A single turn carries every row of the set below to another of its rows. Some are shown first; where does it send the rows asked next?
z804: [  1  -2  17 -48  -6  -4  44 -39  -8   6  26   7  -9  14  45]
z939: [ -4  -4  14 -22 -55 -17   6   4  -5 -12 -17   4 -19  52 -14]
z740: [ 18 -20   1 -27 -47 -11  14  -7  -9 -17 -23  -3  -2  60  -5]
z241: [ -7  11   6   7  -9 -51  19  -5  28  -5  -6 -20  15 -22  34]
z215: [ 50  16   8 -12  -6  -7 -38 -39  -2  28  20  29 -10  38  -1]
z557: [  6 -30  22   6  -4   1  12 -22   5  36 -18  19 -39  -9   2]
z206: [-33  28  -1   2  -3  -6  37   0  33 -11   0   0 -17  -3  36]
z549: [ 23  -5   5  20 -16  13  29  13   1   7  13  34  43  36   9]
z71: [  1  54 -17 -18 -22 -38 -15 -17 -25 -17  18   3   2  24  41]
z686: [-27  -1  -9  19   4  12  -1 -18 -45  22  36  -6  14  12   5]
z171: [  0  48 -20 -11 -36 -28 -15 -29 -25 -20  16  10  -8  32  43]
z30: [-10  -9 -20 -15  13 -22  -7  -8  17  -9  33 -35 -21  58 -12]
z22: [ 42  14  24 -17   3   2 -29 -38  -9  29  21  38 -12  38  12]
z903: [  9   5   0  24 -26  19   6  21   3   7   3  38  32  40  21]
z969: [ 35 -18  39   7   9 -21  31 -26  30   2   1   7 -11 -10   5]
z668: [-12   0  -5 -18  16  -6  -1   0   8   4  45 -25 -39  52 -14]
z433: [ 26  37 -30   7  -6 -47  -7 -40  11  -4   7 -18  16  26  37]
z269: [ 32 -21 -25 -39 -24 -25 -22 -23 -21   0   4   6   5  59   6]
z365: [  8  18 -29  18  -7 -36 -34 -15  10   4 -20  32  -4   0 -20]
z648: [-30 -11  -9  24  11 -19   6 -11 -35  13  40 -10  27   7  -9]
z723: [  9  41  16 -33   6 -57  18  13   4  28  10  27   3  18   0]
z322: [-34 -19  -6  12  14 -26  46  13 -11  -3  10  15  10  -6   1]
z314: [ -4 -17  29  -4   4   2  11  -7   3  41 -15  12 -30 -16  -6]
z661: [ 66   0   2   4   5 -29   0 -58 -16   8   5   3 -14  25  13]
z12: [  8 -23 -34   7  -2  19 -11 -48   8 -16   3  16 -23   8  39]
z547: [ 30 -31  -1  -6  -9  16  38 -15  13  30   4  38  15  30 -17]
z568: [-32  32 -18   6 -12  -9  22  12  35  -6  -1  -3 -25  -5  26]
z490: [-27  18 -33 -19   6 -32  -9 -13  13 -34  33  -9  21  37   0]

z490 turns into z322
z740 turns into z30
z206 turns into z557
Now these:
z686 turns into z903
z241 turns into z969
z804 turns into z12
z171 turns into z568

